128 stands for zero in the data rows.
Some points, one per row:
[176 161 114 180  65 213  65 101 237 142  57 145 183 132 117 173  54  14
 126 205 149  91 154   0 107 134  71 209 215  78 166   0 126  59  91 147
 148 187 220  90 168  96  23  61  88  75  99 194]
[107 142 170 144 177 171 205  58  10  48  99 175 115 108 166 117 183 142
 166  78  32 140  21 188  43  83 132 176  80 104 102 162 110 158 154 127
 191 150 136 177  74 110 112 178  94 158 158 172]
[180  99 169 156  67 176  98 130 102  85 155 230 207 158 133  39 133  48
  55  48  33 132  95  53  42  51  20 243  83  23 106 141  90  74  95 116
 210 171 185 190  74  75  28  84  80  90 157 172]
[194 163 129 130  88 153  55 145 118   0 160 140 174  69 144  46 129 133
 120  50  81  95  76 137  15 128 149 195 143 153 157 169 145  97 154  67
 200 150 128 230 130 162  71 129  86  89 159 138]
[123 132 134 171 117 152 137 148 192 138  98 201 137 128 120 121 113 121
 116 108 158  92  72 129 143 103 116 128 153 115 115  79 113 100 179  95
 114 152 137 101 117 121  91 172  75 136 162 163]
[139 110 147 186 160 138 154 164 143 103 122 227 164 113 101  89 132 194
 160  44 129  62  30 142  59  24 171 124 129 135 104 168  90 135 180  91
  97 177  97 156 120 128 132 216 122 156 213 145]
[154 182 130 101 125 111 174 170  67  93 154 107  96 143 153 122 195 141
  60 124  73 111 132 146 123 167 156 154  84 159 139 207 141 124 107  89
 179 119 119 197  49 144  99 120 111 175 162  90]
[184  68 113 158 118 125  59  61  50 130 232 144 236 149  99  81  77 131
 192 113  98 200 156  71  82   0  60  98  82  67  99 199 123  92  53 150
  48 117 171  75 154 156 116  82 223 102  97 145]
[152 128 138 107 114 117 159 151  23  85 175 120 122 136 173 173 192 215
 148  83  68 123 114 186  59 158 183 137 106 154 151 182 108 140 145  84
 121 135  77 195  97 158 150 187 139 172 127 132]
[114 130 136 128  83 204 172 163 164 125  45 131  84 162 196 174 147  90
 146 161  53 101 165 178  96 201  96 125 158  94 151 102  92 125 175  65
 133  94 140  94  77 179 115 125  16 156 102 142]
[121  68 146 178  54 196  46 137 178 145 156 219 175 138 130 171  78  88
 168  35  98 158 135  86  63  98  70 178 166  80 135  56  97  89 122 170
  24 154 162 137 163 159 161 136 119  69  47 226]
[171  85 100 202 102 110  32 178 148 144 204 123 132 114 120  74  81 134
  76  83 135  92 107  72  91  72  97 155 136 106  99 148 127 144 114 136
 146 107 144 120 162 129 147  79 129  90 131  93]
[117  94  95 126 146  27 160 255 201 190 208  19  14 196  58 244 120 188
  23 197 255 101 255 109 255 225 137  89  93 214 106 164 212 163 141 162
  87  65  59 192 152 161 255 159 255 185 156  64]
[ 99 118 127 188 118  89 104 180 159 184 132 146 103 108  95 143  75 143
 107  83 163 144 122  91 154  90 107 136 156 146  88 140 131 129 127 179
  98 123 102 119 165 142 189 123 116 112 140 131]
[173 125 127 113 141 121  64 113 181 125  92  99 182 107  76  80 141 114
 158 174 197  81 174 129 128 155 140 118 145 155 159 135 138 125  99  89
 122 129 136 100 161 132  82  69 189 109 161  93]
[158  95  91  73 132 139  73  67 239  73  81 165 131  23 111 153  88 100
 157 136 182 117  70 137  52  84 168 200 182  70 211   0 136 145 113 149
 199 171 145 213 151   7 146 101 105  90 117 251]
[224 169 101 185  39 177  72 179 239  79 135  89 197 165  85 136 100  10
  80 200 217  89 200  45 131 172  51 203 137 142 203  83 126  41 124  75
 159 112 195 132 170 111  10 140 110  94 143 119]
[174 139 143  67 125 133 107  28 102  72 106  98 195 124 104 199 170 121
 152 150  98 138 160 132  96 115 153 187 132 121 176  87 112 128  86 140
 103 158  99 162  98 118  81 118 159 136  85 184]
[142  69  46 141 105  82  73 128 166 156 201 133 115  93  94 109  55 155
 178  93 212 146 131 119 113  47 135  36 155  68 153 121 216 123  94 211
  86 128 116 174 216 109 204  96  60  92 104 140]
[118  88 146 172  86 145 137 156 109 121 162 155 120 149 204 145 115 142
 115 103  40 145 101 134  64 126 108 166 104  92 121 128  91 153 149 122
 138 131 134 134 107 136 163 146  77 154  72 154]
[151 119 106 141 114  78 132 159 138  98 117 115 103 116 131 143 139 134
 106 128 149  79 103 142 103 123 135 140 144 124 162 113 134  82 141 115
 178 132 112 182 145  99 114 141  63 155 137 146]
[ 75  53 140  83 134 100 160  97   0 116 193  97 129  91 209 164 172 252
 187  64  28 194  76 206  37 116 182 142  99 121 127 163 146 208 113 204
 140 156  98 193 126 101 231 152 119 167  32 170]
[135 117  93 118 128 134 122 144 151 155  98 110 100 116 160 136 144 137
 172 168 123  91 109 177  99 126 153  85 141 102 153 116 119 138 154  92
 121  83 122 105 134 149 137 120  70 148 101 135]
[139 117 111 117 124 137 133 141 143 146  94 120  95 115 150 126 141 140
 163 145 122 108 104 177  81 125 137  85 141  93 148 112 122 120 154 102
 114  88 120  97 127 140 138 119  84 160 113 138]
[159 140 133 168 154 106 162 105  32 152 212 224 187 175  58  98  98  86
 142  46 138 208 139  29 160  30  36 138  88  92  71 220 152  70  59 249
 112 199 149 177 180  95 118 142 170 105 145 156]
[111 120 148 139  97 168 145 138 152 131  57 140 108 134 178 142 129  94
 146 151 104 106 132 169 124 151 112 121 151 103 131 106  98 119 162  78
 128 114 141 106  85 154  94 131  50 157  93 140]
[149 116 139 114  85 122 109 157 108 112 144  84 126 140 162 117 164 107
  80 167 118 106 193 129 116 191  88 181 111 118 161 158 105 106  99  95
 167 115 155 173 127 143 110  94 122 127 133 104]
[120 154 114 119 151 102 121 123 137  97 135 131 134 116  91  90 103 142
  99 122 160 125 138 116 166 136 135 121 127 152 135 126 154 114 115 165
 182 166 133 153 161  84 136 152 148 121 165 116]
[115 164 151 143 174 139 157  69 117  78  80 172 121  99 103  76 133 113
 136 135 141 103  54 100 155  73 127 152 130 143  99 128 135 121 138 139
 166 162 120 120  97  84  71 136  87 126 199 118]
[133 149 126  98 137 111 131 101  85  99 128 117 160 124  98 140 177 145
 157 122 146 138 151 124 126 131 147 142 129 142 175 150 149  91  94 150
 102 147 110 172 142 120  98 129 146 144 127 135]
[115 171 153 137 174 140 159  80 116 100  75 166 133  88  89  73 147  97
 140 120 146 114  51 110 167  81 130 147 137 157 106 126 142 133 143 139
 174 175 125 126 111  97  71 144 107 122 200 120]
[172 141 153 111 103 167  32  89 149 118 167 105 173 101 126  45 130  63
 106 122 103 110 141  84  73 119 132 172 107 107 120 142 110 137  97  80
 147 121 168 108  95 139  68  29 153  64 146 100]
[119 154 155  27 208  67 155   5   2  35 176  52 154  99 113  90 216 173
 111 157  89 158 119 133 132 119 198 181  53 157 114 188 140 147  41 166
 207 160 115 195  79  47 102  95 190 151 160 115]
[110 164 139  75 132  63 173 158  46  91 116  69  64 136 152 116 195 166
  51 120  99 133 184 151 158 229 157 137  65 215 183 192 124 141  98 115
 222 131 124 217 130 130 129 140 146 173 145  80]
[129 104  99 113 105 168 128 147 175 152 123 129 108 132 181 171 118 169
 183 153 113  92 129 195  75 145 178 102 152 114 145  78 118 136 155  71
  79 106 106  91 127 183 151 118 118 163  82 163]
[103 119 126 168 144 106 119 164 142 202 135 147 101  86 139  63  70 153
  45  94  87 122  39 121 143  45 137 120 120 146  29 170  91 191 136  94
 126  61 104  48  49 182 169  91 146 100 183  87]
[126 139 159 166 151 160 201 142 150 168  65 191 145 177 119 154 145  87
 155 123 135  98 106 125 203  82  97 110 157  98 113 111 110  67 156 114
  69 165 119  79  73 145  66 176 102 159 160 136]
[141  51 106 145 119 127  75 102 113 106 167 143 152  99 136  78 106 138
 164 113 106 126  97 141  37  70  99 119 102  40 132 127 133 110 100 145
 142 118 155 141 147 120 132  81  87 119  75 174]
[113 113 171 133 135 126 129 141 115 112 138 143 112 122 124  94 129 135
  73  89 117 143 120 130 138 142 108 173 100 154  98 142 118 183 129 165
 170 154 135 154  97 106 146 151 198 115 152 131]
[121 164 134  86 188  94 161 104  92 128 106 107 107 134  87 104 174 170
 135 161 143 130 148 146 187 129 164  93 104 177  99 180 126 161 114 136
 139 132 113 103 103 120 111 118 192 162 183  75]
[ 93 132 158 145 146 156 102 174 187 164  88 170  95 112 119  44 113 116
 105 128 140  85  71 115 125  98 137  82 142 169  92 123 123 172 180  73
 147  92 167  73 115 158 111  93 119 139 206  84]
[115 126 128 111 137 141 135 155  96 137 117 129  85  99 186 102 148 200
 156 116  84  97  71 188  88 115 177  96 120 149 117 178 127 172 168  86
 154 118 118 111  86 172 147 102 108 163 161  82]
[147  95 117 104 126 154 146 107 147 130 100 139 148 125 151 191 147 157
 202 149 146 119 112 163  73 137 151 114 144  97 186  81 116 123 149 116
 101 149 118 138 122  96 127 158 111 144  74 191]
[ 94 142 115 160 141 101 176 159 165 153 100 115 101 135 123 174 121 134
 113 149 173 104 124 131 182 160 127 118 148 158 138  70 126 126 172 155
 121 138 122 121 161  98 140 184  72 160 133 129]
[109 197 117 128 113  79 142 142 132 143 125 138  89 147  92 136 120 143
 137 130 164 133 174 111 209 161 123  76 145 179 135 145 164  58 120 148
 117 128 116 138 175 153 128 150 125 158 146  72]
[ 73 130 125 119 125 156 188 132 107 231 118 146  82 154 174 163 130 138
 143 159 111 169 146 157 201 189 118  53 100 127  82 139 109 174 146 131
  79  80 120  10 108 194 186 121 138 143 104  78]
[ 64  97 131 113 157 158 181  81 118 177 105 169  89 129 156 173 111 137
 216 148  96 177 111 172 141 121 119  80 125  80 107  64 123 177 127 174
  99 130 131  78 113 142 183 129 134 146  70 176]
[122 121 139 134 109 169 153 113 132 119  94 141 122 140 159 144 148 117
 140 148 106 117 130 152 121 156 123 110 140 123 134 111 101 118 161  91
 121 112 133 115 107 144 104 127  79 139 115 133]
[173 187 170 115  94 186 110 121 255  91  27 100 153 145  92 145 122  12
  36 167 183 100 176  59 191 226  87 225 156 144 174  76 117 100 144  69
 171 147 174 119  92 100  21 126 126  68 198 129]
[ 84 152 176 107 207 127 248 149  14  88  59 123  73 162 160 110 227 175
 109 122  92 131 105 219 178 189 158 169  73 222 111 198 116 203 178 120
 190 136 102 177  32 121 112 228 141 170 220  81]
[ 97 176  84  83 104  94  86 154 226 154 114  74  89 114  74 139  80  86
  60 189 217 135 199  99 236 206 129  92 143 149 139  70 173 134 110 144
 182 102 139 104 163  90 162  81 177  81 136  87]
[113 109  89 106 160  87  74 111 106 107 242 111 152 121  79 109 100 253
 189  95 188 149 144 144 106 105 180  88 131 169 142 153 190 155  97 202
 116 147  78 186 204 113 181 146 191  99 121 123]
[130 120 134 138 139 172 117 100 147 141 119 144 164 107 116 112 122 113
 194 157 106 117 102 137 112  78 154  93 143  90  95 125 125 141 136 118
  49 105 131  69 113 146 116 108 118 118 120 135]
[124 136 107 137 134 140 187 118 119 158  87 162 103 155 146 130 140  98
 120 161  76 121 105 130 138  95 112  85 125  67 115 123 105 108 132 100
 116 117 133  89  73 147  89 115  60 180 136 137]
[160 126 111  95 130 151  55  95 139 107 149  83 167  79 134 134 136 118
 177 173 144 106 143 141  89 113 172 113 129  98 150 140 152 129 113  98
 110 107 132 111 128 128 100  92 157  85 117 109]
[ 89 227  94 129 147 101 102 101  63 159 184  53  93 136  93 113 108 167
 150 174 149 170 148 117 199 130 164  45 124 208  72 197 184 101  85 149
 121 104 105  59 156 201 141  50 124 131 150  18]
Here are 16 more points, each followed by its number:
[120  85 121 114 159 118 116  64  99 123 178 151 142 118  93 141 106 165
 189 100 128 183 119 131  91  80 123 119 119 100 115 105 152 159  79 201
 123 153 121 173 149  94 175 105 169 114  85 176] 0
[ 81  18  98 162  75 168  91 147 153 155 207 160 126 117 164 179   0 173
 159 110  74 207  93 167  27 110 101  77 129  62 112  47 118 210 154 228
 130 123 131 135 172 145 255 147 141  86  21 236] 1
[103 179 174 196  91  73 135 170  70  54 171 194 109 139 112   9 133 160
  47  20 107 133  65  90 142  99  82 162 102 176  82 220 147  92 145 153
 231 182 133 234 166 113 160 185 113 125 219  67] 2
[115 170 181 214  96 198 105 207 182 155 134 200 176 145 145  11  79  83
  66  75  95  79  71 137 142  85  86 109 136 142  30 193 123  91 198  63
 109 130 162  78  80 196  76 158 118  97 213  95] 3
[135 163 187  49 187 136 158  99  34  55 112  94 176 119 135  72 255 163
 135 110  61 104  94 178  97 127 191 187  79 161 160 230 159 104 130  47
 150 153 108 172  78 135   0 153 153 157 210  67] 4
[ 97 129 153 140 137 187 144 128  82 193 122 192  77 142 157 177 112 148
 217  91 101 176 101 148 124 135 114  82 134 121  92 141 124 126 163 188
  77 133 120 114 142 226 192 120  82 121  31 124] 5
[ 72 148 170 167 128 104 182 142  47 146 153 151 109 166 113 110 127 166
 129  82  76 188 150 137 170 134  99  93 109 162  72 197 122 111 126 184
 125 148 107 122 159 144 183 175 142 137  98  79] 6
[119  89  82 138 109 116  70 158 174 186 184  88 110 113 112 179  53 165
 194 140 193 128 164 134 137 149 129  59 177 127 137  91 165 123 137 180
  51 101 112  99 222 145 222 107 138  75  48 146] 7
[100  87 119 141 122 168 142 113 210 148 113 169 142 110 161 138  58  78
  73 135  70 146 104 130 120 126  89 147 110  78 100  57  90 209 140 153
 178 160 178  98  86  92 169 129 153 110  91 190] 8
[113 119 151 145 125 128 129 134 124 122 134 135 117 136 124  96 133 144
  96  99 123 140 117 117 135 134 128 166 117 148 110 140 126 164 135 154
 163 143 141 151 115 110 151 131 162 118 145 129] 9
[107 144 179 172 165 169 216 179  87 121  72 159  65 115 182  89 169 159
 131  89  73 109  22 219 120 128 107 117 139 158  90 183 105 136 199  81
 141 127 112 126  46 151 119 202  63 160 184 102] 10
[154 144 125 131 118 122 111 153 140 100 159 108 128 115 121 130 115 137
  92 122 143 131 144 115 134 130 134 150 124 148 141 124 135 127 116 114
 137 127 124 159 120 127 139 135 154 118 152 119] 11
[168 120 122  35  96 136 105  75 133  59 144  55 175 120 102 173 130 153
  95 157 151 151 205  90  69 194 136 203 114 114 220 109 106 167  55 167
 153 154 127 222 108  45 138 136 187  76  93 180] 12
[170  67 115  94 149 145 113 154 131 149 127 115 175 139 129 125 152 144
 194 149 128  81 124 188  72  88 155  38 113  98 182 154  98  98 130  68
  65 126 133 102 114 164 111 110 135 172 131 125] 13
[ 93 142 113 121 141  89 164 114  87 172 106 175 110 129 138 136 110 138
 171 150 101 160 100 117 142  92 111  77 151  97 114  97 140  96 102 149
 104 131 141 109 150 142 111 100  98 164  88 156] 14
[133 117 127 111 152 185 133  72 152 138  79 168 141 103 141  97 137 118
 197 134 108 134  60 155  98  53 186  60 126  76  85 104 127 138 152  66
  41 117 114  31  93 168  94 130 111 123 103 126] 15
Which of these numbered points is nearest to each point below by angle, seen from the average point of the first points? Its number follows each.
[149 122 133 107 166 135 143 112 107 143 139 128 159 140 110 148 155 145
 166 114 138 131 136 156 125 111 144 105 133 128 123 145 137 128 112 129
  86 135 106 139 112 136 114 139 166 145 129 138] > 13
[ 57 141 155 183 114  97 209 119  26 131 156 149 100 175  97  75 107 183
 116  76  74 216 138 105 205 112  77  50  94 196  27 205 113 130 139 183
 119 132 122 110 182 173 192 206 124 131  92  62] > 6
[121 180 150  93 166  89 204  71   7  82  72 114 108 153 132 105 232 129
 122 167  81 132 115 133 154 140 134 134  67 160 138 183  99 110 115 114
 190 153 142 140 121 126  43 136 111 188 157  82] > 4
[ 57 179 153 129 157 101 255 174 101 136   7 155  72 120 164 142 192 156
  60 135 117 128  75 166 206 140 140 117 144 158  97 116 110 146 201 115
 163 108  82  86  64 115 127 218  76 196 200 123] > 10
[132 146 145 186 118 159 116 179 164 134 132 167 136 127 137  43 114 107
 112  84  89  96  96 128 153 103 110 105 127 138  79 173 119 112 169  79
 129 115 155  95 119 171 106 131 128 127 172  96] > 3
[123 119 114 125 134 164 173 123 142 163  85 147 100 136 179 157 125  83
 111 151 111 138 119 111 134 148  95 167 131 102 133  80 100 167 131 105
 149 113 162  81  79 105 115 127 103 138 109 146] > 8
[ 99 138 107 128 124 102 139  83 130 175 116 167 118 116 138 133 108 112
 152 116  98 146 107 113 149  95 131  81 142  83 101  95 134  94 113 159
 113 136 136 102 147 133 163 106 110 155  89 169] > 14
[ 93  37 107 130  98 160 103 139 152 134 198 153 128 117 165 174  36 165
 166  85  93 171 103 168  66 100 127  69 148  77 103  59 125 196 134 205
 137 126 148 128 166 133 255 139 147 102  31 222] > 1
[118  47 108 115 118 138 109 155 120 134 186 131 109 127 157 134 100 212
 166  83 104 130 109 166  40  99 145  89 133  93 137 140 129 165 125 163
 132 123 107 177 148 131 211 135 144 125  63 172] > 1
[115 121  83 110  50 173 118 174 253 134  78 143  83 136 174 210  59  45
  59 166  99 153 185 112 136 198  66 148 145  70 146   4  92 149 131 131
 175 123 175  99 116 106 172 109 124  81  47 191] > 8
[149 109 124 133 134 171 103  82 153 140 106 177 161  91 129 124 135 116
 203 147  89 134  70 165  93  21 176  64 139  58  92 136 119 155 133 101
  15 106 132   5 130 157 122  92 124 112 110 118] > 15
[127  63 139  98 145 126 106  46  45 131 200 142 144 136 123 179 122 165
 213  99  92 198 147 141  67 112 134 134 122 113 128 119 119 161  71 213
  91 168 136 145 146 127 196 103 206 109  35 198] > 0
[162 192 105 111  81 110 160 175 225 157  53  90 137 193  93 192 118  10
  29 193 206  84 255  96 236 202  76 156 162 149 185  70 118  56 116  38
 110  92 130  90  95 133  33 136 110 137 168 113] > 11
[126  78 121 158  81 187 112 159 164 122 125 156 129 144 177 180  93 146
 171  85 105 141 145 150  81 161 100 131 164  94 151  79  98 123 168 138
  86 130 110 145 141 146 180 138  67 121  47 193] > 1
[250 123 111  32 144 191   0  66 136 113 131  14 219  27 136 125 152  96
 229 189 163  91 125 151  15 112 227 121 134  77 184 118 175 158 116  55
  81 101 141  85 131 129  48  34 188  67 112  84] > 13
[101 111 185 131 146 154 148 138 108 115 143 168 101 125 130 104 129 141
  70  61 117 153 117 123 133 124 120 172 110 181  86 122 110 205 130 166
 190 165 141 152  99 111 173 143 190 102 142 128] > 9
[149 117 118 150 134 187 110 110 163 161 104 145 158 112 133 121 120 108
 187 160 102 130  98 156  86  65 164  76 156  62 107 115 126 138 145 101
  50  97 122  40  98 179  89 118 142 132 120 118] > 15
[ 87 158 128 118 156 120 255 151  97 157  30 163  80 134 154 158 154 156
  98 135 104 125  69 148 181 141 139  89 135 161 117 118 108 131 175 123
 134 133  92  86  72 119 117 204  81 171 156 118] > 10
[ 82 109  64 111 114  83 159  96 103 184 126 190 115 143 159 140 109 140
 169 141  74 174 124 132 126  42 114  40 135  69  99  71 154 103  56 185
 116 123 134 100 161 133 176  93 136 169  47 204] > 14
[131 149 141 155  94  85 123 168 112  95 155 139 118 142 108 100 115 126
  44  97 124 123 116  78 142 113  93 169 102 142 136 164 125 102 116 134
 195 133 147 176 137 122 132 135 115 135 167 108] > 2
[109 101 166 156 143 163 171 144 128 127  94 191  99 123 160  96 139 130
 163  93 101 106  39 170 107  96 120 126 141 102  83 127 102 144 184 124
 136 139 140  93  96 137 132 170  85 143 150 141] > 10
[161  93 103 126 115  82  53 151 129 146 213  75 140  89 114 148 107 201
 164 117 185 124 131 142  70 144 171 125 171 134 140 122 160 145 126 151
  76 131 101 148 230 123 202 100 150  71  73 129] > 7
[ 96 104 185 129 154 130 138 127 110  99 140 162 114 147 123  86 128 156
  76  51 112 139 112 121 125 156 116 178 111 152  92 158 116 211 129 178
 172 159 153 160 119  97 203 139 199 108 151 127] > 9
[ 99 148 176  96 153 112 156 126  77 111 182 151 120 158 138 113 156 175
  58  96 102 141 130 137 146 148 148 175  67 179  84 162 118 194 121 131
 159 153 122 168  76 118 159 160 211 144 151 106] > 9
[144  51 153 172 127 180  88 115 218 163 107 185 180 174  68 109  86  60
 108 128 140 123 164  98 165  95  56 141 112  82  99  74  85 157  92 159
  81 147 166  19 106  96 121  85 238 104 111 175] > 8
[159 115 129  70 120 141  78  86 142  71 163  91 157  98 100 201 128 146
 127  91 143 125 168 131  55 142 169 180 133 140 177  87 133 185  97 135
 130 141  99 201 124 117 139 131 186 100  89 177] > 12
[113  60 142 139 107  43  20  60   0  71 255 103 169 113  96  49 111 202
 128  22  93 255 104  32  45  72  75 220  74 129 115 231 198 161  18 255
 189 184 185 255 255  15 255  99 209  45  57 162] > 0
[159 141 147 128 119 136 115 120  80 104 175 135 169 154  99 117 126 125
  69 113  90 141 150  78 143 110 107 180  92 155 108 156 117 121  91 118
 123 140 120 128  97 124  95 121 187 126 146 122] > 11
[189 106  78 106 113 142 101 170 183 210 165 140 179 156  83 253  71 117
 201 163 202 135 196 122 125 166 154 109 189 107 147  74 158 149  97 134
   3 118 101  83 159 182 172 129 211 100  53 182] > 7
[139  90 110 145 111 107 105 163 155 130 153 136 115 108 133  96 101 119
 120 103 152 117 102 128 103 105 118 143 141 103 129 113 124 135 124 169
 181 136 145 180 147  88 165 117  92 129 122 147] > 1
[102 170 122  98 177  92 193 112  93 154  85  60 111 151 111 152 191 149
 167 208 156 105 169 164 171 122 150  36 122 140 139 183 134  98 106 115
  60  98 100  72 119 144  83 138 131 192 134  76] > 13
[130  95  99 102  97 188 119 146 171 151 112 127 117 134 183 196 131 171
 191 158 122  96 142 179  90 147 168  70 157 108 144  52 123 127 163  71
  80  99 110  93 120 179 157 131  99 171  73 175] > 13
[200 217 153  32 129 110 185 201   0  87 182  66 106 132 170 124 255 130
   0  94   0 114 157 174  73 202 187 198  63 153  98 255 106 126  91  41
 238  85  96 224   0 184  63 156  82 209 209  18] > 4
[ 71 145 190 189 101  79 225 124   4 151 152 160  85 185  99 109 126 189
 119  66  54 224 114 128 204 105  88  47 110 190  49 232  99 151 140 228
 112 128 104 115 174 151 206 214 120 154 117  55] > 6
[156 151 105 158  94 118  80 119 201 114  79 105 146 118  77  66 134  51
  64 178 138  87 143  71 167  89 110 114 139 110 131 145 105  57 122  39
 137 111 148  94 127 140  41  53  77 113 179  86] > 3
[133 117 126 151 172 140 151  99  89 109 149 109 161 123 154  70 152 133
 191 169  83 105  49 153  70  39 144  91 102  55  81 161 102 136 147 117
 102 124 149  42 105 110  79 103  93 154 116 143] > 15
[130 136 109 144 136 120 136 142 143 105 147 101 127 124 134 174 129 176
 115 139 161  93 128 148 134 169 183 146 136 163 167  90 123 139 154 132
 133 136 111 146 143 106 145 170 114 131 122 140] > 11
[171 138 120 148 101 115  97 115 181  87 147 117 191 134  98 116 108  87
 114 158 146 109 168  97 114 123 120 117 131 124 146 102 112 106 125  98
 142 147 148 129 157 117  73 126 149 112 126 131] > 11
[120  96 148 177 137 145 186 163 122 159 128 162 116 174 139 170 105 146
 117  97 104 145 121 141 141 105  99 117 122 120 109 128  90 139 143 117
  92 126 114 103  97 154 177 170 156 157 107 151] > 5
[135 102 168 153 106 165 108 145 124 143 159 164 160 124 136  70 131 128
 148  91 102 132 102 144  83 124 111 153 123 112 112 158 106 144 143 122
 101 126 135 129 126 148 121 129 144 104 137 122] > 3
[ 79 140 121  96 142 121 111 193 240 180  90  28  75 167 108 100 137  64
   0 217 145 129 241 128 255 241  95 155 118 210  60 111 132 237 117  83
 147  94 152  68  72 159 141  80 255  84 188  39] > 11
[132 133 179 171  82 158 127 187 163 151 114 161 115 171 158 134 119  77
  45 117  96 130 162 104 175 176  68 187 108 149 123 131  96 113 151  87
 110 117 148  97 107 175 113 129 130 117 141 107] > 3
[166 111 127 129 158  85 133 144 102  76 132 114 119 138 123  70 184 139
 148 149 104  69 146 135 111  99 132 133  93 128 149 196 135  93 113  72
 177 120 135 189 146  85  61 106 114 180 190  75] > 4
[ 84 150 164 162 103 101 194 152  48 136 163 183 116 152 132  88 121 172
 111  65  98 201 130 118 172 120  73  86 103 148  88 181 117 148 146 204
 129 149 109 127 154 151 218 194 109 132 117  96] > 6
[169  83 134 129 160 133  78  75 166 141 138 111 197 148  81 154 117  78
 177 190 172 117 189 107 107  62 102 101 130  63 134 121 125  97  85 137
  61 132 148  85 144  99  72  82 173 124 104 172] > 13
[133 170 111 117 121 119 157 100  92 121 104 119 118 138 156 164 147 131
 135 158 108 115 134 117 132 146 126 116 122 117 146 116 131  99 115 116
 148 128 123 138 134 136  91 117  74 158 111 132] > 14
[104 103 105  93 137 155 169 139 126 153 109 125  88 116 180 163 134 189
 135 121 103 159 105 177  95 191 154 124 131 114 151  81 119 194 142 158
 134 107 130 113 122 123 206 148 100 144  65 165] > 1
[130 146 127 152 126  98 113 197 188 170 110 126  98 132  87 139 100 127
  62 103 171  98 153 104 181 141 134 148 172 166 100 120 123  84 151 102
  98 104 106 114 125 151 122 143 120 119 167 110] > 11
[137 138  86  30 138  96 135  41 138 129 132  24 167 132  93 208 139  68
 118 218 200 223 255  75 169 217  81 182 107 124 222  63 157 161  14 234
 110 140 164 127 183  28 119  81 225  85  72 139] > 12
[ 85  68 101 147 174 111 181 160 123 167 137 174  77 114 131 109 115 180
 170 121 125 113  53 176 118  42 171  45 122  91  87 136 126 144 175 151
 112 116 106 117 123 130 184 145  83 203 127 168] > 14
[ 81 108 104  80 119 142 152 144 113 168 115 137  88 117 208 177 152 167
 160 112  97 173 107 192  83 189 170 124 100  82 163  69 120 226 150 161
 144 116 101 119 124 134 228 144 105 142  42 170] > 1
[110 167 166 183 107  72 162 177  75  66 171 170 109 142 109   9 120 151
  21  35 116 144  70  91 152  94  96 174  88 186  70 222 144  82 136 159
 235 175 128 225 160 104 148 193 100 127 226  63] > 2
[145 127 186 135 144 109 102 149 134  96 159 143 133 130  73  73 126 104
  23  68 165 119 141  76 174 156  84 226 125 176 100 169 128 137 122 161
 168 154 144 189 112  75 122 152 205  93 194 116] > 9
[128 129 139 172 127 161 146 164 212 135  86 234 131 144 147 114 123 111
 140 100 179  70  66 127 138  73 120 137 161 128 106  58 117  85 183  83
 133 157 123 120 123 124  82 179  71 159 178 194] > 3
[126 174 123 153 138 149 183 176 196 130  40 127  48 108 123 142 127 111
 101 132 173  91  83 165 155 172 136 136 155 161 136  93 134 158 193  77
 146  95 107 114  93 134 158 189  73 152 180 103] > 10
[ 94 158 169 180 102  69 137 168  60  56 182 183  92 135 104   1 108 151
  30  15 104 127  60  86 155  95  89 168  92 186  79 222 145  85 148 164
 240 179 134 242 162 106 147 197  92 123 223  89] > 2
[ 96 168 115 158  88  74 138 199  64 178 149 103  97 136 136 135 142 189
 102 111 105 121 159 140 157 147 136  99 142 189  83 210 147  92 130  89
  98  82  80 111 137 207 148 132 115 151 154   9] > 6
[ 93 203 103 126 122  70 151 149 116 153 111 120 104 156  87 138 116 119
 110 146 163 121 165 106 228 175 114  69 148 201 123 141 146  50 136 131
 132 131 113 139 183 175 127 145 117 158 157  68] > 6
[127  78 162 162 142 145  99 126 218 159 124 155 166 163  93 117 101  68
 102 134 154 149 171 104 167  99  69 128 135 114 107  80  88 156 120 157
  87 137 184  57 121 107 130 105 221 117 101 154] > 8
[115 138 135 121 135 163 168 122 162 172  66 144 101 138 171 119 148  64
 117 156  66 155 144 128 146 148  99 148 109  89 134  95  99 161 140 116
 133 109 150  54  79 106  95 111  84 136 115 118] > 8
[ 88 125 115 150 141 108 184 120 103 150 116 155  84 133 135 173 136 158
 196 122 115 158 109 143 162 111 116  68 151 103 135  80 168  86 157 208
 123 150 104 115 172 120 203 187  78 173  67 157] > 14
[109  60  43 142  95 106  32 162 185 227 229  80 111 107  99 177  26 168
 241 144 231 146 173 120 127 123 163  43 219 125 143  64 212 117 141 202
  20  85 104  82 255 152 255 110 145  90  26 138] > 7
[114 125 132 151 124 131 124  99  88 136 144 149 128 128 135  98 130 124
 175 114 112 144 116 133 108 103 108 112 121 106 105 151 126 126 118 164
 127 124 153 117 147 119 117 101 116 122 111 134] > 14
[144  65  93 130 157 108 100  60 154 124 107 133 144 110 101 107 122  96
 174 161 174 107 116 118 116  57  92 106 114  59 163  87 131 112 103 193
 149 157 172 119 156  46 120  93 129 134 119 199] > 0
[119  78  78 135 174 142  98 128 188 131 104 135 122  67 109  33  94 195
 253 147 190  57  50 189  47  31 182   3 138  66 175  77 131 131 144 120
 137 139 147 104 171 128 126  77  93 144 158 147] > 13
[ 89 104 116 117 141  56 143 206 133 187 158  61  47 167 103 176 146 154
  68 156 200 119 233 148 255 216 140  96 139 186 101 160 160 161 112 156
  98  94  73 132 116 119 228 165 207 163 139  55] > 11
[129 140 152 161 107 148 123 195 156 147 157 158 121 132 147 115  94 143
 122  90 150 124 118 151 157 177 121 103 154 190  82 128 146 136 168 114
 110 143 118 126 112 181 178 187 157 108 136 107] > 3
[119 134  85 120 110 136 116 144 181 160 116  81 118 113 144 178 120 112
 145 172 137 120 164 148 140 158 146 104 142 104 148  90 146 125 126 108
 105 111 114 109 125 135 137  98 128 118  94 128] > 7
[152 105 110 102 116 175 148 134 169 135 139 149 166 130 163 200 129 156
 177  95 139 137 104 167  69 144 180 114 161  72 166  64  98 131 139 114
  84 157  97 186  88 129 154 159 113 140 101 208] > 1
